The same turns and mirrors carry the whole set onto itself and the rows of a family onto each other. Which other rows belong to the same family as each row named below? List them in the order they appear above.
These 28 rows form 7 families of 4 rows each.
K81: [  6   6 -14  -6  11   9 -12  -6 -11  17   7  14]
K64: [-20  17  10   4   5  -5   0   7   4  15  -1   0]
K974: [  0 -22  -8   1   9   7   5   1   4   2  -8   8]
K496: [-11  18  13  -1  -5  -6  -1  -5   3   4   8  -4]
K917: [-11  13   8   0  -5 -11   3   8   4   8  10 -10]
K315: [-17  12 -10  -1   4   5  -8  10 -12  -4  -5 -25]
K279: [  8   1 -19 -14  14   5 -13  -6 -11  13   2  -5]
K893: [ 16   3 -13  -9   1   7 -13  -6 -10  18  -6  -1]
K572: [  4  -9 -13   2   4   3  -2   0   6   4 -21  12]
K144: [  7   8 -20  -8   8   6 -16  -5  -7   9   2  10]
K928: [  8  -2 -15 -12   0  -2 -11  -4  -7  17   4  14]
K532: [-17  17  12   4  -5  -2   6   2   8  -2  -4  -4]
K168: [-15  15  11  -5 -12  -8   4  -6  -2   3  -3  -3]
K523: [-17  11  -7  -1  16   7   4   8   5  -2   6 -19]
K83: [-18   3  -6   9  13   7   5   3  -2  -8  -3 -20]
K200: [ 10   6 -19  -9  12   3 -12 -13  -1   9  -6  10]
K694: [ -8 -15 -13   6   4  -5   4  -2   8   2  -3  13]
K888: [  2 -12 -19   6  -3  -2   7  -6  -5   1 -13   9]
K604: [  1 -23 -18   5   4  10  -3  -4  -1   4  -6   4]
K714: [-18  11  -9   9   4  -1  -3  10  -7   1   8 -22]
K457: [ -3 -12  -8   6  -7   3   4  -2   4   5 -10  16]
K341: [-16   6  -7   6  10   1  -5  16 -10  -5   0 -21]
K188: [-17  20  -1   0  16   0  -6   7  -9   1  -4 -22]
K957: [ -8  21   9   7  -9 -12  -6  -2  -1   9  -8  -3]
K581: [  8   4 -18  -8  10   7 -19  -1   1  18   8   2]
K730: [ -7  10 -11   4   9   1  -1   7  -3 -12  -4 -25]
K270: [-10  24  11  -6  -4  -6  -3   6  -2  11   2  -1]
K113: [  1 -20  -7   0   4   2  -1  -4   7   3 -14   7]

Which other rows belong to the same family as K81? K974, K315, K168
Which other rows belong to the same family as K888? K64, K893, K523
Which other rows belong to the same family as K457? K279, K83, K270
Which other rows belong to the same family as K581? K694, K957, K730
Which other rows belong to the same family as K341? K496, K144, K113

The same turns and mirrors carry the whole set onto itself and the rows of a family onto each other. Which other rows belong to the same family as each row named below? List them in the order they appear above.
These 30 rows form 5 families of 6 rows each.
K757: [  2 -14   4  -5  12  16  18 -17   6  -3  -9   2   0  -6]
K466: [  4  -9   0  -2  11  23  16 -18  -3  -8 -13   3   1  -5]
K829: [-15  18 -10 -14  -5  11 -11 -10 -10   2 -27 -17  -9   3]
K336: [-22  15  -3 -25  -8  14  -8  -7  -8  -9 -28   3 -12   3]
K820: [  7 -12   6  -9   9  19  13 -15  10  -7 -12   3   0  -8]
K695: [ -4 -20   3  -2  18   5   5  -9   9   6  -2   0  -4  -6]
K225: [-16  13 -11 -10  -7   7 -17  -4 -12   0 -24  -7 -11   8]
K289: [-10 -21  10  -1  17   4   7  -6   4  -2  -6  11  -3  -5]
K563: [  3 -10  -4   4  12  12   2  -7   6   8   3 -12  -4   4]
K593: [ -9 -24   6  -4  15   4  11 -11  12   0  -9   0  -6  -6]
K864: [  1 -13  -1   7   6  13   2  -7   7   7   1  -6  -1   1]
K911: [-25   2   3 -20  -6   1 -23 -12  -9   2 -23  -4 -16   5]
K492: [-21  14  -9 -13  -5   9 -20  -8 -12   3 -26  -6 -16   6]
K151: [-31  -2  -3 -24   0   0 -16  -9  -9  -5 -23  -2 -16   8]
K193: [  6  -3  -2   3  13  13   6 -10   5  10  -2  -7   1   8]
K983: [-17  15  -8 -14  -4  15 -16  -6 -16   2 -25  -5  -9  10]
K274: [ 5 -8 -3  2 11 14  9 -9  5  6  3 -6  0  2]
K998: [-27  -2   3 -21  -1   0 -21  -8 -14   1 -22   0 -15  10]
K164: [-24  -3  -1 -29  -4  -5 -17  -6  -5   3 -16  -8 -17   8]
K644: [-10 -21  11  -3  18   3   4 -12   7   4  -2  -3  -3  -7]
K28: [-24  19  -5 -16   1  13 -17  -8 -10   0 -25  -6  -9  10]
K754: [  4 -14  -2   4  10  12   0 -11  -1   8   3  -2  -5  12]
K284: [ -1 -11   2  -3   9  20  19 -17   6  -5  -5  -3   3   0]
K265: [-25  11   4 -26  -6   9  -1  -2   1  -8 -33   4 -10  -3]
K383: [-24  11   0 -23 -12  17  -4  -7  -7  -9 -29   6  -9   3]
K575: [-26   2   1 -25  -5  -1 -17 -10 -10  -4 -25   0 -18   6]
K935: [-17  11   1 -26  -6   9 -11  -6  -4 -11 -30   5 -11   6]
K549: [  3  -7   3  -4   7  18  20 -15   8  -6 -10  -3   1  -4]
K693: [-21   8   3 -27  -6  11  -6  -5  -9 -11 -30   9 -10   4]
K361: [ -6 -22   2  -2  19   3   9 -12  11  -3  -9   2  -3  -3]

Which other rows belong to the same family as K28? K864, K911, K284, K935, K361
Which other rows belong to the same family as K829? K466, K289, K164, K754, K265
Which other rows belong to the same family as K492? K757, K336, K695, K274, K575

The same turns and mirrors carry the whole set onto itself and the rows of a family onto each other. Which other rows belong to the same family as each row named below? List them in the order they appear above.
These 40 rows form 5 families of 8 rows each.
K594: [  3   3  -5   7   2  10  -9  18  12  -3   9  -9  12  -7   7   0  11  23
   6   4  10  -5  12 -11   8  -8  -4 -14   4   1   5  -8   8   8]
K519: [  4   4  -6   6   1   9  -8  19  12  -3   9  -8  12  -7   8   0  11  23
   6   5  11  -4  12 -13   9  -8  -4 -14   5   0   5  -9   8   8]
K71: [ -5  -2 -16  -8   4   0   0  10 -10 -11 -15  -5 -19   2   9  -6 -14  -9
   2   8  21   8   3 -23   8   5  -3   0   3   7  -1 -10  14  15]
K657: [  0  12   4   3   0 -10  12   3 -24   1   1   0  -5  -8 -21  20  -5 -10
 -21  -9  11   8  11  -8  19 -10  11  -2  10 -11 -12   6  10   6]
K876: [  4   1 -18   4  12  10   7 -13 -12   3   8  -2   6  -1  10  -3  11 -13
  -2   0  -6  16  10   9  -8  10   8   8 -11   2 -11   3  -4 -15]
K391: [-15 -14   5  12  -8  14   5  -6   3  20  -6  20   6 -10   1  -2   3   3
 -22  -2  10   4  -3  13  17 -14  -2   4   9   1 -15  -5   2   2]
K663: [-14 -15   6  13  -8  13   6  -6   3  21  -5  20   5 -12   2  -4   4   4
 -23  -1  11   3  -4  12  16 -14  -1   3   7   0 -16  -6   1   1]
K810: [ -7  -5 -11  -5   9   3  -4   8 -10 -11 -12  -4 -23   1  10  -5 -15  -9
   6   7  20   4   7 -20   8   8  -6   2  -2   6  -1  -2  18   9]
K996: [  2  13   4   3   1 -14  15   2 -23   3   1   2  -8  -8 -19  16  -3  -7
 -20  -7  11   9  10  -8  17  -9  10  -3   7 -13 -15   4  11   7]
K132: [  0   9  11   8   7  -9  10   1 -22   3   4   3 -15  -9 -17  16  -4  -8
 -16 -10  10   4  15  -6  18  -5   7  -1  -1 -15 -14  14  17   0]
K107: [-14 -14   6  14  -7  13   6  -6   3  21  -5  21   2 -11   2  -5   5   5
 -22  -2  10   3  -3  12  15 -13  -2   2   6   0 -17  -6   2   1]
K961: [ -9  -5 -14  -8   8   5  -5  10 -10 -13 -15  -7 -17   1   7  -1 -18 -11
   4   7  20   4   8 -20   9   6  -5   3   3  10   2  -3  15  10]
K659: [  6   5 -24   2   7   5  11 -12 -13   3   6  -2   9  -1   8  -4  12 -12
  -5   2  -4  19   4   6  -8   6  11   6  -7   1 -14  -6  -8 -10]
K290: [ -8  -6 -12  -6   8   6  -6   9 -10 -12 -14  -6 -21   2   9  -3 -17 -11
   6   7  20   3   9 -21   8   7  -6   2  -1   9   1   0  18   9]
K752: [-13 -15   8  13  -6  15   5  -7   4  22  -5  22   2 -11   3  -4   4   5
 -22  -3  11   2  -3  12  16 -13  -3   3   4  -1 -16  -3   3   1]
K857: [  5   4  -5   7   2   7  -7  19  12  -2   9  -7   9  -7   8  -3  13  25
   6   5  11  -6  12 -13   9  -8  -4 -15   1  -1   4 -10   9   8]
K291: [-16 -17   7  12  -6  16   4  -6   3  20  -6  20   6 -11   1  -1   2   4
 -21  -3  10   2  -1  13  16 -13  -2   3   6   2 -15  -2   2  -1]
K301: [ -3   9   9   5   5  -4   9   2 -23   0   3   0  -7 -10 -21  23  -7 -11
 -17 -10   9   4  17  -6  18  -7   8  -1   6 -11 -10  15  12   0]
K621: [  4   4 -25   0   7   7  10 -11 -13   2   6  -3  11  -1   8  -1  10 -14
  -6   1  -4  19   6   7  -7   6  10   7  -5   3 -12  -5 -10 -10]
K410: [  5   4  -6   6   1   8  -7  18  12  -2   9  -8  11  -7   7  -2  12  24
   6   5  12  -4  12 -12   9  -8  -3 -15   3   0   4 -10   7   9]
K203: [-15 -16   7  12  -7  16   4  -6   3  20  -5  20   6 -10   1  -1   2   3
 -22  -2  10   2  -2  13  16 -14  -2   4   7   1 -15  -3   1   1]
K571: [-14 -16   8  14  -6  15   4  -7   3  21  -5  21   2 -11   3  -4   3   4
 -21  -2  10   2  -2  12  15 -12  -3   3   4   0 -16  -2   4  -1]
K620: [-15 -16   8  14  -5  17   3  -6   4  20  -5  20   4 -12   2  -2   3   3
 -21  -2  10   2  -2  14  16 -13  -2   4   5   0 -15  -1   3  -1]
K590: [  3  12   9   8   7 -14  13   0 -23   4   4   4 -16  -8 -16  13  -2  -7
 -17  -8  11   6  12  -8  17  -6   8  -3   0 -16 -16  10  16   3]
K389: [  4   2  -4   8   4  10 -10  17  12  -3  10  -8   9  -7   8  -1  12  24
   7   4  10  -6  14 -12   9  -8  -5 -13   1  -1   5  -6  10   6]
K700: [ -5  -2 -15  -7   6  -2  -1  10 -10 -11 -13  -4 -22   2  10  -8 -14  -8
   3   9  21   7   3 -22   8   6  -4   0   1   6  -2  -9  16  14]
K327: [  3   2  -4   7   3  11  -9  18  12  -3   9  -8  11  -7   8   1  12  23
   7   4  10  -6  14 -11   9  -7  -4 -14   1   0   6  -7   9   7]
K334: [  5   4  -4   7   3   8  -7  18  13  -1  10  -6   8  -8   8  -3  13  24
   7   5  11  -5  12 -12   8  -7  -4 -15   1  -1   4  -8  10   7]
K178: [  3  14   6   6   3 -15  14   1 -22   4   3   4 -13  -8 -16  13  -2  -7
 -20  -8  12   8  10  -9  18  -7   9  -3   2 -15 -16   6  13   7]
K746: [  4   3  -4   8   3   9  -8  18  12  -2  10  -8   9  -7   8  -3  12  25
   7   5  10  -6  13 -12   8  -7  -5 -14   0  -2   4  -7  10   7]
K589: [ -5  -3 -13  -5   7   0  -1   9 -10 -10 -13  -4 -24   2  11  -8 -14  -8
   4   8  21   5   5 -22   7   7  -5   0  -2   5  -2  -5  18  12]
K216: [  3   2 -23   0   8  10   8 -11 -13   0   6  -5  13  -1   7   1  10 -14
  -5   1  -4  18   8   7  -7   7  10   7  -4   4 -10  -2  -9 -13]
K38: [ -2  10   6   3   2  -6  10   3 -23   0   1  -1  -5  -9 -22  23  -6 -11
 -19 -10  11   5  14  -7  18  -9  10  -1   9 -10 -11  10  10   3]
K615: [ -7  -3 -16  -9   5   2  -3  11 -11 -13 -16  -6 -16   2   6  -3 -16 -11
   2   8  21   7   5 -22   9   4  -3   2   5   8   1  -9  13  15]
K999: [  5   2 -19   4  11   6   9 -12 -12   3   9  -1   4  -1  11  -6  12 -11
  -3   1  -4  16   8   8  -8   9   7   7 -11   0 -13   0  -4 -14]
K460: [  3   1 -19   2  11  12   6 -12 -12   1   7  -3   8  -1   8   0   9 -13
  -2   0  -5  15  10   9  -7   9   8   9  -9   4 -11   4  -6 -16]
K45: [ -1   9  11   7   7  -6   8   1 -22   2   4   1 -12  -9 -19  20  -5 -10
 -15 -10  10   3  17  -5  18  -6   7  -1   2 -12 -12  17  15  -1]
K652: [ -7  -5 -15  -9   5   4  -3  11 -11 -13 -15  -7 -15   2   7  -1 -18 -12
   3   8  21   5   7 -21   9   5  -4   2   5  10   2  -6  13  12]
K806: [  6   4 -22   3  10   5  11 -13 -13   4   8  -1   5  -1  10  -6  13 -12
  -4   1  -4  18   6   7  -8   9   8   7 -11   0 -14  -3  -5 -12]
K773: [  2   1 -21   1  10  13   7 -11 -12   1   6  -5  12  -1   8   2   8 -15
  -4  -1  -6  16   9   8  -7   8   9   9  -6   5 -10   2  -8 -15]

Which other rows belong to the same family as K410? K594, K519, K857, K389, K327, K334, K746
Which other rows belong to the same family as K391? K663, K107, K752, K291, K203, K571, K620
Which other rows belong to the same family as K961? K71, K810, K290, K700, K589, K615, K652
Which other rows belong to the same family as K876? K659, K621, K216, K999, K460, K806, K773

